Small tables with named rows and columns. After each table, cells are looked up by row and column.

Ruvezok:
cols = Mene, Nolito, Leda, Gak, Las, Laz
Dipef: [-3.588, -6.818, 1.964, -3.357, -0.481, -0.370]
Pinunu: [1.015, -5.212, 3.635, 0.785, 2.819, 5.044]
Vaz: [5.110, 4.519, -7.561, -0.657, -6.785, 0.144]
Lipe: [-1.345, -1.218, 4.047, -7.035, -3.620, -6.929]
Vep: [1.522, -0.895, -3.009, 4.408, -4.437, 2.416]
Lirur: [1.083, 4.304, -1.486, -0.266, 0.828, 4.544]
Vatalop: [-7.037, 1.907, -8.568, -6.753, -4.493, -5.336]

Lipe, Laz -> -6.929
Vaz, Nolito -> 4.519
Vaz, Mene -> 5.110
Lirur, Leda -> -1.486
Lipe, Las -> -3.620
Vep, Mene -> 1.522
Dipef, Laz -> -0.370
Lipe, Nolito -> -1.218
Vatalop, Mene -> -7.037
Vaz, Leda -> -7.561
Dipef, Leda -> 1.964
Dipef, Mene -> -3.588
Dipef, Nolito -> -6.818
Pinunu, Gak -> 0.785
Lipe, Mene -> -1.345
Vatalop, Nolito -> 1.907
Lirur, Nolito -> 4.304

Gerisi =
         Vasi  Fizavuv
Nurid      72       15
Zapa       65       63
Pituz      42       28
Penosi     45       72
Kirirav    80      -20
Num        83       63
Zava       74      -14
Zivolir    68       36
Mab        79        1
Levugi    -13       93
Molova     74       31
Zalapas    72       65
Pura       26      -53

Kirirav, Vasi: 80
Zapa, Fizavuv: 63
Levugi, Fizavuv: 93
Zava, Vasi: 74
Nurid, Vasi: 72
Zalapas, Fizavuv: 65
Mab, Fizavuv: 1
Molova, Vasi: 74
Pituz, Vasi: 42
Zava, Fizavuv: -14
Pura, Fizavuv: -53

Gigozof
      Gegekap  Dalup
Nik       822    426
Tubu       33    508
Pobu      395    335
Mag        90    511

What is the Gegekap of Mag in Gigozof?
90
What is the Dalup of Pobu in Gigozof?
335
What is the Dalup of Mag in Gigozof?
511
What is the Dalup of Nik in Gigozof?
426
What is the Gegekap of Pobu in Gigozof?
395
What is the Gegekap of Tubu in Gigozof?
33
What is the Dalup of Tubu in Gigozof?
508
What is the Gegekap of Nik in Gigozof?
822

Suv =
columns: Biv, Fifu
Dopub: [110, 154]
Zun: [131, 151]
Dod: [28, 117]
Nokezag: [53, 129]
Piza: [158, 134]
Popanak: [111, 153]
Peg: [160, 133]
Sanizi: [132, 150]
Fini: [126, 154]
Pugido: [121, 155]
Kobodib: [198, 134]

Dopub, Fifu: 154
Kobodib, Fifu: 134
Peg, Biv: 160
Nokezag, Biv: 53
Dod, Biv: 28
Dopub, Biv: 110
Zun, Biv: 131
Pugido, Fifu: 155
Dod, Fifu: 117
Kobodib, Biv: 198
Piza, Fifu: 134
Pugido, Biv: 121
Sanizi, Fifu: 150
Nokezag, Fifu: 129
Peg, Fifu: 133
Fini, Fifu: 154
Zun, Fifu: 151
Piza, Biv: 158
Popanak, Fifu: 153
Sanizi, Biv: 132

Pipo
columns: Tozonov, Zat, Nesoreg
Medesuz: [-12.03, -72.85, 51.97]
Bok: [41.46, -67.13, -0.45]
Sunob: [32.29, 0.05, -53.09]
Neb: [45.91, 20.48, -71.74]
Lomuz: [44.00, -80.34, 1.62]
Bezom: [55.23, 7.00, -65.44]
Gozavab: [22.67, -57.83, 4.61]

Neb, Nesoreg -> -71.74
Lomuz, Nesoreg -> 1.62
Sunob, Nesoreg -> -53.09
Bezom, Nesoreg -> -65.44
Gozavab, Tozonov -> 22.67
Lomuz, Zat -> -80.34
Medesuz, Tozonov -> -12.03
Sunob, Zat -> 0.05
Bok, Zat -> -67.13
Medesuz, Zat -> -72.85
Gozavab, Zat -> -57.83
Lomuz, Tozonov -> 44.00
Bok, Nesoreg -> -0.45
Sunob, Tozonov -> 32.29
Gozavab, Nesoreg -> 4.61
Bezom, Tozonov -> 55.23
Bezom, Zat -> 7.00
Bok, Tozonov -> 41.46
Medesuz, Nesoreg -> 51.97
Neb, Tozonov -> 45.91
Which row has the largest Tozonov? Bezom

Panoti:
         Gotuz  Nepifov  Mibibe  Ruz  Kefeso  Zokirap  Fovosod  Saka  Meda  Fepofip
Tebegos    113      235      85  155      93      221      228    83    85      205
Lepetes    195      125     188   88     177      159      159   105   120       34
Modogob    201       79     124  136      73      226       77   235    77      191
Dig         64      100     104  103     166      220       57   203   184      152
Vikuvo      88      208     197  123      54      153      175   137   128      113
Malov       80      228     240  108      83      221       84   110    41       57
Mirodi     205       83      73   90      85      167      101   150    98      131
Fugika     121       45      31  239     185      140       35   218   132      111
Puvali      65       41     171  180      24      203      140   158    85      122
Nin        103      240      71   34      62       82      122   136   199      115
Tef        148       49     100  195      99       20      226   159   108       96

Puvali, Fepofip -> 122
Tebegos, Gotuz -> 113
Vikuvo, Nepifov -> 208
Dig, Fepofip -> 152
Vikuvo, Mibibe -> 197
Modogob, Kefeso -> 73
Puvali, Mibibe -> 171
Dig, Mibibe -> 104
Mirodi, Fepofip -> 131
Malov, Ruz -> 108
Vikuvo, Gotuz -> 88
Dig, Nepifov -> 100
Modogob, Mibibe -> 124
Malov, Meda -> 41
Fugika, Meda -> 132
Tebegos, Zokirap -> 221

Pagar:
	Laga	Bodu	Gev	Rabakik	Situ	Tatinub	Tif	Vafirif	Kifefel	Lim
Ref	1041	-2304	850	3655	-2885	322	-3966	-2922	1984	-3226
Mut	-1202	-2471	1579	-977	-1491	192	-327	2276	492	28
Nobenuf	409	-6179	4504	5634	-2506	759	-4755	-1247	2742	-2503
Zosa	-121	-1237	3449	5843	2983	336	-4857	-498	516	-1123
Gel	2057	2251	-3399	545	-2119	-314	-475	-4730	373	-2064
Zelito	-1041	5066	-3319	-5179	2340	-673	3325	2171	-2511	2085

Gel, Rabakik -> 545
Zosa, Lim -> -1123
Gel, Lim -> -2064
Zelito, Rabakik -> -5179
Ref, Lim -> -3226
Zelito, Vafirif -> 2171
Ref, Situ -> -2885
Row with the largest Laga: Gel

Bozuvar
|  | Meso | Gedelin | Tutuga | Bot | Pur | Kivi | Movobeg |
|---|---|---|---|---|---|---|---|
| Givo | 78 | 106 | 89 | 172 | 177 | 89 | 92 |
| Sula | 86 | 36 | 60 | 166 | 127 | 181 | 95 |
| Kaved | 70 | 145 | 97 | 179 | 191 | 83 | 106 |
| Gif | 100 | 84 | 127 | 156 | 128 | 148 | 121 |
| Luvuvu | 143 | 183 | 132 | 193 | 79 | 60 | 149 |
| Zazok | 163 | 238 | 84 | 206 | 105 | 55 | 140 |
| Sasul | 115 | 73 | 107 | 153 | 122 | 151 | 115 |
| Nizap | 69 | 66 | 94 | 133 | 116 | 153 | 101 |
| Peba | 126 | 211 | 102 | 185 | 99 | 50 | 143 |
| Tufipu | 120 | 71 | 106 | 151 | 116 | 149 | 119 |
| Simeniv | 136 | 91 | 114 | 202 | 125 | 101 | 110 |
| Kefil | 113 | 86 | 103 | 153 | 121 | 163 | 105 |
| Repuse | 141 | 213 | 103 | 175 | 73 | 54 | 123 |

What is the Meso of Tufipu in Bozuvar? 120
What is the Pur of Givo in Bozuvar? 177
What is the Tutuga of Repuse in Bozuvar? 103
What is the Bot of Nizap in Bozuvar? 133
What is the Gedelin of Simeniv in Bozuvar? 91
What is the Tutuga of Nizap in Bozuvar? 94
What is the Meso of Givo in Bozuvar? 78
What is the Tutuga of Sula in Bozuvar? 60
Row with the largest Pur: Kaved

Table Lavebap
	Gekim	Zogi	Kot	Kizese	Pono	Par	Vibas	Lekote	Visoz
Zaz	4.5	4.4	4.3	5.7	4.9	5.2	6.1	4.3	6.2
Buk	4.4	4.2	6.1	4.6	5.1	5.9	5.5	5.7	4.8
Gugiliz	4.3	3.9	6.9	4.2	5.2	6.4	5.6	6.3	4.4
Lemor	4.3	4.0	6.8	4.3	5.2	6.4	5.6	6.3	4.5
Sadosas	4.6	4.5	4.3	5.7	4.9	5.1	6.0	4.3	6.2
Zasig	4.6	4.5	4.3	5.8	4.9	5.1	6.0	4.3	6.3
Zurev	4.6	4.5	4.3	5.8	4.9	5.1	6.0	4.3	6.3
Koz	4.4	4.2	4.1	6.1	4.9	5.3	6.6	4.1	6.8
Repeku	7.5	8.3	3.8	5.2	5.3	2.8	2.4	4.7	3.9
Bon	4.3	3.9	6.9	4.2	5.2	6.4	5.6	6.4	4.4
Difas	4.7	4.6	4.2	5.8	4.9	5.0	5.9	4.2	6.3
Gat	4.6	4.5	4.2	5.9	4.9	5.1	6.1	4.2	6.4

Lemor, Kot -> 6.8
Zurev, Kot -> 4.3
Bon, Kot -> 6.9
Koz, Gekim -> 4.4
Koz, Lekote -> 4.1
Zasig, Zogi -> 4.5
Repeku, Zogi -> 8.3
Zurev, Visoz -> 6.3
Koz, Vibas -> 6.6
Difas, Vibas -> 5.9
Zurev, Pono -> 4.9
Bon, Visoz -> 4.4
Gugiliz, Visoz -> 4.4
Buk, Par -> 5.9

